128 stands for zero in the data rows.
Here is a table of points, one per row:
[104 154  74 129 131 149 152 152  82 130 135 131  96  72  57 118 163 102
 107 121 133 113 215 115 139 152  86  61 175 146 170 114]
[ 97 141 140 103 176 108  77 102 147 147 180 190 164 145 163 176 146 116
 162 167 139 130 188 105 142  77 107 118  54 178 137 174]
[ 94 157 170 118  84 181 201 113 147 153 129 117  97 125 112 118 150 109
 125  87 132 150 114 119 237 110 191 161  89 219 186  92]
[ 91 199  65 119 103 141 142 106 115 164 213 144 151 116 131 120 205 184
  80  37 103  83  20  69 108 182  90 147 152 140 101  88]
[170 186  91 149 150  76 155 115 142 114 214 112  95  89 168  72 160 174
  76 213 130  86 153 158 192 119 174 148 146  56 209 150]
[ 57 153 178 174 174  93 110 139 118  84 137 107 113 190 150 170  99 117
 148 153 129  18 130 132 144 120  99 169  99 131 143  88]
[109 116 116 217 162  84 158  41 137  91 130 166  97 156  49  73 180 106
 145 149 143 185 166 140 121 125 137  88 145  95 156  83]
[223 117 136 103  97 135 139 113 133 129 118 143 135 109 107 125 137 104
  90 178 198  99 112  31 134 155  98 141 146 135  32 154]
[203 174 160 110 122 151 129 153 132  46 119 126  97 215 115  78 101 108
  97 154  96 129 162   6  98 172 156 135 127 143 112 131]
[203 100 186 147 190 127 129 130  68 136 161  98 132 162 140 109 120  58
  97  66 140 131 138 183 165 141 177 138 159 127  81 124]
[134 161 103 150 141  57 119 133 174 168 114 113 155 148  81 133 122  95
 105 184 160 112 240 172 135  97  96 106 137 105  60 139]
[131  98  60 155 216 129 157  51 175 203  46 111 124 120 176 116  66  94
 106 253   0  86  54 103  76 146 151  95 165 153 162  94]
[141  43 123  85 137 141 194 108  76  97 110 166 160 158 129  31 129  99
 175 143 129 126 201  99 107 112  91 205 169 149 103  48]
[ 82 133 136 132 112 189  71 121 156 159 129 114 114 138 163 141 202  74
 129  93 177  93 122 139 110  91 186 123 159  60 140 136]
[243 150 154 147  87  93 110 179 142 135 179 150 118  37 104 107  76 120
 148 143 150 138 154 151  46 158  80 111 144 192 154 105]
[110 147 163 142 117 130 143  95  83 118 130 170 133  68 153 134 179 113
 152  92  29  65 170 126 116 183 144 185  97  61  89  91]
[128 113 130  73 133 155 241 167 132 219 160 126 104 159 187 197 136 115
 160 115  99 146 164 114 153 118 122 125 122 106 131 123]
[122 147 141 114 107  58 161 132 134  91 108  94 133 101 158 119 102 198
 149  81 181 135 169 126  90  72 167 105 184 106 101 103]
[121  83 144 146 198 135 148 138 102 145 164 198 169 126 119 126  95  68
 100 138 205 120  29 136 123  99 100  85 134  53 136 130]
[127 108  84  80 190  63 139 130 192  64 189 126 106 172 136 117 167 135
 151  37 142  88 101 152 107  76 122  98 116 127 133  97]
[193  97 100  96  72 136 145 169 155  54  52 210  66 137 105 205 159 121
  75 126  54 123  91 190 107 121 138 163  68 129 113 134]
[103 145 108 136 180 152 155 203 188 160 148  87 119 180 151 132 157 109
 149  84 117 156 123  79 105 165  94 121  77 132 228  58]
[138  79 124 142 115 147 224 130 121  45 114 118 156 102 116 160 125 234
 197 144 163  62  89 191 132 176  88 104 128 136 152 202]
[129 151  29 128 137 107 115 151  74 133 143  47 158 195  87  54  42 147
 137 111 114 102 141 138 149  80 201 182 128 186 106 186]
[148 175  51 156 185 135 139 167 207 141 117  56 194 140  88 165 100  79
 106  77 165 164  94  75  86 125 169 187  74  69 129 124]
[ 93  91  78 140 183 138  24 152 119 161 125 153 194 107 138 172 144 164
 124 184 144 144 141 101 150 106 158  57  98 121  94 123]
[172 135 125  66 128 150 147 134  72 145 162 159 167 112 171  53 109 149
  56  68 108 108  64 196  75 106 118  84 147  82  58 111]
[ 80 149 200  57 107 148 134 139 176  82 155  43 119 145 142 128 122 103
  84 175 160  77  57 147 170 197  48  41 101 120 138 139]
[142 241 151 108 168 139 111 146  63 152 141 192 116 115 187 109  55 103
 146 120 123 127 128 135 120 111  78 120 141 110 142 151]
[122 170 137 118 106 125 106 144 113 149  88 167 130 168  57  75 163 173
 103 154 121  26 146 137 132 136 173  49  76  99 163  88]
[ 60  81  98 103  93  44 145 138 146 120 150 200 119 155  95 126  90 125
 180 127  94 249 108  68 168 143 106 119 182  54 104 171]
[ 48 108  87 242  57 118 162 201 165 150 176 192 107 122 109  43  99  78
 165 137 144  56  72 157 159 135 184 142 158 149  93 247]
[152 203 126  96  85 160  72  62  86 103  78 133 114 161 151  69 124 169
  83 138 129 190  89 140 119  64  96 111  90  57 146 162]
[136 143 166  91 160  35 202 117 153 141 149 145 125 100 171 120 120 147
 141 104 199 123  95  85  66 135 175 117 121 158 142 102]
[115 137 100  99  88 109 120  94  93  79  94  88 149  92 113 166 142  86
  46 113 178 171 157 151 138 184 119 112 184 171 194 103]
[ 99 133 174 152  81 134 104  95 105  86 185 159 110 121 185 191 105 113
 120 180 106 162 166 146  77 106 160 116  84  99  91 104]
[146  84  80 172 114 135 115 139  99 124 161  96 210 120 129 152 151 145
  99 113  94 144 152 109 102  69 107  93  51 175 153 129]
[151  89 129  87 142  64 148 106 108 169 164 110  56 156 119 167  73 228
 143 164  71 138 108  84 217 139 106  75 129 116 103 108]
[103 140  99  54 110 104 116 148 119 108 159 212 145  76  85 166 152  76
 106 136  47 126 117 113 122 159 180 226 119 124  85 165]
[131  97 153 171 129 135 161 106 107 238 145 116 116 105 138  64 107 154
  84  86 158  96 188 105 170 178  98  80  58 110 147 192]
[128 157 151 154 165 138 176  91 227 127 123 161 174 130 111 135 136 137
 115  96 126 116 186 159 153 146 102 183  99 138  73 134]
[102  31 139 153 122 132 143 152 142 178 126 122  24  97 112 118 149 173
 145  77 159 141  99 116  49  36 139 129 128 180 156 111]
[ 69 131 196 145 115 121 184 128 161 122 145  84 144 107 152 110 128 102
  68 169  91 140 149 126  76 146  87 127 113 147 138 191]
[117  68 136 125 179 171 114 144 100  85 157 135 143 141 178 107 118 175
  58 150  99 101 197 108 161  32 119 120 106 213 123 136]
[141 146 149 152 107 174 107 101 155 143 173 201  99 219  74 164 165 150
 144 175 109 160 162 135  87 134 148  81 169 124 190 192]
[114 124 104 154 123 143  82 219 151 101 143 178 208 218 174  85 160 137
 112 125 142 207 144 169 187 166  92  82 154 185  91  26]
[ 82 105 122  85 146 120 153 120  80 113  56 181 188 147 158  84  96 162
 191 161 153 137  92 171  79 159 124 211 110 173 184 157]
[ 67 175  34 119 165  91 135 132 102 110  90 122  75  96 159 142 110 153
 106  91 181 115 176 162 170 137 139 168 160  94  88  37]
[128 173 149 162 138  73 124 151 135 143 116  58 165 159 176  81 165 160
 154 130  53 164 160 132  88 119 109 173 142  98 143 182]
[130 134 127 132  96 149  93 100 106 129  84 139 140 130 158 164 115 113
 106  95 191 127 117 138 180 151 127 157  87 135 163 165]
[158  93 143 140 125 183 124 159 190  78 134 137 171  81  79 121 173 171
  60 178 116 163  95 162 225  43 131 147 173 154 127 127]
[ 88  87 162  73 128 204 113 127 171 157  84  69 142 117  54 119  46 122
 180 121 109 132 120 218  92  91 135 125  96  45 142  71]
[169 110 113 125 197 175 162 171  60 165 150 123 165  65 137 136 104  53
 113 127 129 136  84 171 124  78 106 112 166 162 135 168]
[ 78 119 117 169 166 124 133 170  84  54 107 150  71  59 176 180  91 140
 136 153 123  84 137 129 182  88 118 157  77 109 127  93]
[139 171 105  96 153 148 166 161  98 158  75 187 138  91  59 118 180 141
 175 180 161 116 133 152 105 102 179  65  58 123 125  87]
[ 69 208 162 125  84 153 172 165 174 113 104 110 168  80  62 116  76  98
 130 154  87 122 193 134 168 146 142 136 112 157  54 122]
[169  33 109  69 158 103  58 111 151 175 147  65 126  82 178 162 194 104
 139 142 112 102 190 152 164 169 175 178 140 107 153 162]
[151 189 183 219 168 129 113 147 156 126 115 111 109  80 127 148  83 140
 122  63 102 141  91 102 127  66  62 148 187 146 119 143]
[146  77 147  68 139  68  59 124 160 109 163  71  57  70 114  66 194  62
 135 134 126 192  91 135 144 146 103 137  85 126 151 148]
[234 102  72  62 115 116 145 104 166 108 113 128  87 187  97 181  92 115
 150 179 226  78 139  71 140 126  92 189 118 119 102 144]
[100 145 152 106 104 186  99  72 124 147 157 112 188 131 104 157 125  93
 225 175 173 108 108  69 138 105  79 145 167 119 134  58]
[123 115 102 155  80  48 108 100 111 132 157  66 147 207 130 142 139 117
 109 172 137 141  93 236  80 131  70 137 104 145  73  84]
[103 144 127 138  78 133 151  86 173 142 138 151 135  93 144 129  99 153
  56 186 159 192  91 116 124 110 102 213 158 172 182  75]
[119 148 127 163  92 121  83 143  78 150 100 140  84 139  84  81 122 141
 104 154 151 147 136 159 109 122 111 197  83 100 172  81]
[ 97  87 136  64 137  80 143 202  80 149 104  84  95 100  99 110 154 109
 169 140 107 165 124 111 204 149 101  98 210  97 102 158]
[145 136  72 116 102 158 161 166 107 118  61 154  47 164 172  86 174  30
 127 139 106 129 102  99 119 130 150 102  46 164 142 131]
[152  48 137 143  99 122 132 102 138 103 201 149 180 157  30 151  45 103
  96  59  35 113 125 149 139 151 139 113 144  90 230  78]
[139 148 169 135 166  91 184  55  74  65 114 109 214 110  56 145 227 153
 154 118 141  86 115 117 100 140 118 124 110 170 175 185]
[124  98 106 212 217 191  25 101 110  91 134 142  76 150  98 153 129 209
 147  85 133 107  96  99 121 255  96 190 143 149  84 137]
[ 56 102 200  71 154 139  47 176 161 162 118 117  80 107 108  98 127 183
  84 176 151 111 127 130  38 201 199 123 146 215  56  96]
[ 82 153 201  99 129 106 129  65  96 115 142 123 151 178 160 133 157 113
 113 152 169 205  58 120 182 103 214 177 123 127 141 164]
[131 174 106  78 141  80  88 170 193  85 176 156 115  93 142 141 110 184
 106 120 132 113 138 116  92 103 160 120 167 117 180 154]
[155 105  77 102  28 202 133 145 135 140 126 113 173 205 209 142 119 137
 127 151 144  54 128 104 134 154 126 126 220 102 151 118]
[184 138 230 169 164  90  94 149  49 158 135 128 141 158  88 174  99  87
 145 105 108 108 116  84 117 112 215 114 183 137 130  95]
[132 102  83 153  62 225  92  79 106  41 237  61 104  70 143  60 146  96
 230 148 122 134 132  39  94  92 109 120  79 103  58 125]
[157 176 102 188  59 153 153 158  86 115 126  52  88 121 174 218 128 128
 162 190 132 152 136 160  77 129 170 119 186 120 163 128]
[193 144 117 174 134  89  97   3 201  92  25 111  82 108 182  91 113  38
 169 120  76 110  65 150 197 119 128  67 124 172  80  89]
[130 166 154  83 175 210 167 108 156 109 140  89  90 148  73 182 181 168
 153  95 119 134  98 169 144  87 190 121 178 141  57 132]
[ 77 129 115  95 134 121  89 158  31 101  66  60  82 142  57 176  82 117
  77 110 137 147  88  79 144 116  94 113  76 143 152 187]
These points spread out most along one direction. How far along it is each point below, from 0 to 99? 50 is the average, and the first point above lies past it. One standard deviation of the points above along it is 16.
[137 157 171 104 141 141 111 181 179  91  55 146 148 128 171 112 126 174
 188  68  73 182 170  92 138 106  70  89 134 105 119 175] 53
[152 180 104 128  82 108  75 127  55 198 132 110 142 134 124 170 202 160
 241 143  73 141  82 185 174 168  88 145 141 209 112 101] 43
[138  68 167 151  77 138 103  92 126 197  26 138 141  99 118 108 174 180
  95 115 149  96 122  35 161  91 110 173 186  74 141 107] 43
[ 77 127  44 161 107 127 139  56 145 100  62 153 146 130 156 157 120  96
 123  70 134 146 156 102 103 142 204  17 183 185  97 185] 46
[148 131 103 160  98  88  91 192 170 190  70 110 209  68 116 152 155 140
 141 103 119 151  94  95 121 128 108 120  79  95 102 149] 55
[106 101 121 146 196 190 164 117  96  79  91 107 141 104 181 120 133 134
  89 150 138 197 167 138  77 240 143 133 153  58 152 150] 48
[190 127 131 178 152 192 205 100 138 202 150 118  80 161 102 134 123 214
 144 149 153 210 140 184 137 188 147 131  73 103  66 156] 53
[ 87 133 143  82 121 153  81  76 160 200  92 147  62 168 115 121 159  95
 121  67 109  93 183 179  76  76  37 174 209 144 152 201] 54
[ 73  69 150 152  47  79 152  87  90 162 152 124 125 146 170 206  97 124
  51  83 128 126 165 120  90 123 107 100  69 128  55 113] 53
[183 141 132 132 153 152  84 137 146 150 164 215  89 101 142 156  56  79
 168  87 191 155 143 178 143 151  97 119 122 142 152 134] 55
[160 126 152  74  77 129  70  82 174 132 142 131 179  74 154  79  14 177
 190  58 116 132 139 143 154 174 206 118 106 136 186 121] 56
[168  69 224 203  90  82 120 226 136 102  80 117 155 178 177 134 164 116
 161 112 147 114 130 130 117 129 157 141 133  80 148 125] 55
